Where one turn sends some rows of the set: a few examples, then the rows asked
lev: [-10  -2  -4  25  41  13 -30 -12  -1   1   2  -4   2  12  13   6 -31   7]
Ganeg: [-26  -8   9  10 -22   3  -6   3  22 -32  22  13  12  21 -13 -14 -32 -14]
Varis: [ -7  -5 -23  -1  18   8  28 -18  19  16 -21  19   3 -20  -5  10  34   0]
sufu: [ -7  -4 -39  -2   3  20 -12 -33   6   1  20  22  -6  12 -36  -8   0  22]
Selav: [-19  42  -2 -15  -8  23  23 -32  -5  10  -9  14 -14 -22 -13 -22  -9   3]
bezu: [ 20   8   6  26  17  19 -37   9  13 -10   1  10   1   9  -2 -37  -2  29]
nug: [-20  -4 -19   3 -16   9  -9 -12  -4 -12 -10  21  -6 -34 -42  11  23  11]
kamev: [ -6   2   7  -6   0   1   5  13  11   4   5   5 -55   3  36   6  24  10]
sadaz: [  9  12   2 -21   4  -1   0  14  27  13  29   5  16  22  -8 -29  38  18]
sig: [ 16  30   3  -8 -17   5  -6  -2  -7  -2   0  19  -8 -21 -40  -3 -46  11]
Torib: [ -6  28  -1 -11 -33  -8  -5  15  33 -28  12  -4 -41   8  -7  -6 -13   8]
kal: [ -4  19 -11 -28 -10  -9  -9   2 -23  -6   8   4  23  10  18  17 -39 -22]
Kes: [  9   2  34 -11   8 -19 -24  15  19 -32 -15  -9   4  -6 -14 -19   5  30]
kuvu: [-13  -4   3  12 -32  -6  -9   5  16  -3  27  -2 -10   7  -3  25  26 -27]
Pab: [-33 -29  15  20   7  21   4  -7   0   6  11  27  -6   7  20  -9   8 -11]
sobo: [  2 -16 -20 -29  14   6   0  -5  -1 -28 -22  -7  -3  -2  31  38  -1  12]
kirak: [  1 -14 -10  -5  15 -16  -7  -6  -3 -11  -5  38  -7  36 -18 -41  -5  19]
Buz: [ 23   8 -18 -41 -31   2  19  27  11 -10  13  11   3  22   5   4  17   7]
kidi: [-28   5  -3  19   2  -1 -17 -31 -22   8 -16   1  20 -13 -27  -5 -12 -13]
gano: [  8 -31  -3  -8  35  17 -11  -2  -3   0 -34  18  -4  -8  19   7  21   9]
godi: [ 15   7  -5 -12  10   4 -20  -4  21 -34 -26  10 -15 -11 -16 -20 -31  41]
Taku: [-22   8   8   4 -10  22   4   6  23   2 -29   7   8   4  22 -41 -31  -4]
rifu: [ 11  46  -6 -24 -21 -20  -1   4  14 -11  25   2  26  -1  -9  -5 -33   1]
ket: [ -8  -2 -17 -24 -12   5  21  29  16 -16  -5  -4 -35 -24  -4   5  29   8]
Morug: [ 13  46  -4 -25  10  17  23   3  -7  15  -6  20 -21 -18  27  -9  -6  16]
vizup: [ 20  28 -21 -10   0   1 -16   8  -1  -6  39   6   9  23  22  24 -15  23]
Beben: [-23 -29   0 -25  -9  -3   6  -8 -12  20  -4  29   2  21  18 -19 -23  -6]
mede: [ -6  13  24  -2   5 -28   0  12 -14   4   0   9  15 -11   3  16  44  25]
moga: [  0  14   9  -7   2  -6  10  -2  -1  30  18  17  30  -9   3   0  35 -23]
kolal: [  7  42 -17  -3  -4  55   3  10   0   9   9  12 -14  -4 -13   1  16   3]
famud: [  2   5   3 -11  -8  -3  -6  -5   8 -16 -31 -16  16  -8  -2 -53 -30   9]
Pokip: [-24   1   4  -8   5  21  11   3  12 -21  -1  23 -36  14  20 -23 -37  19]
mos: [ -3   9  19   0   0 -23  -1   5   5  14   0  11  28  -6  28 -43  18   4]
kigu: [ -2  28   2 -19 -18  -2  -1  15   2 -25   2 -30  28 -15  -3  36 -10   6]
feze: [ -9  45  -4  -5   8  -7   0  -1  -3  11  22  24 -21  10 -12  29  15  31]
bozi: [ 11 -19 -26 -24  24  33 -14  10   8  -8  -6  -1   9  36  11   2  -3  -8]
roza: [ -1  24 -11 -37 -21   8  31   6  -6 -13 -18   7 -15 -27  -6  -1  18  36]
dovad: [ 36  21  11 -25  17  12   8   6  -1 -21 -24  -1 -18   0   5  16 -36  12]
ror: [  5  27   1  11  -6  -3   2  15  19 -41   2 -24 -16 -13   6  34   0   5]
Nugar: [ 10  29  16   9  -9  27  -6  21  31  11  19 -23   9 -19   8   4  18  12]
Mosub: [ 12  -4   1   4 -12 -36 -21  20  14   0  15  12  28 -20 -30  -7 -12  14]
Lita: [  2  -6  17  -3  -6 -37   0   7  -1 -16  26   1 -21  -4 -14  18  31  17]
mitep: [ -5 -17 -31  -7  -1 -23   1   2   9  18   5  19  40  -3  10  22  -4 -13]
posiv: [-24  12  19  25 -12   3  -7 -37  -7   3   1  23   6  13  -4  -6 -36  -3]
bav: [  4 -23 -26   1 -12  47   1  -8  14  -8  -9   0   7  -3 -13 -31 -14 -13]
Tiri: [ -5 -16 -18 -20  16 -11   3 -17 -35   2 -31  17  -1  10  26 -12 -10   6]
sasa: [ 21  15  24  -9  30   6  24  -4  21   9 -34   8  -3   0  17 -23  11  11]
vufog: [ -6 -22 -16  -1  -3  -4 -26 -18  14 -19  -2   8  30  -3 -42  16  -1  -6]

kolal -> bozi
Lita -> posiv
Morug -> gano
Now find these:
Selav -> sobo
sasa -> Varis
Pab -> kuvu
Buz -> kirak
roza -> Tiri

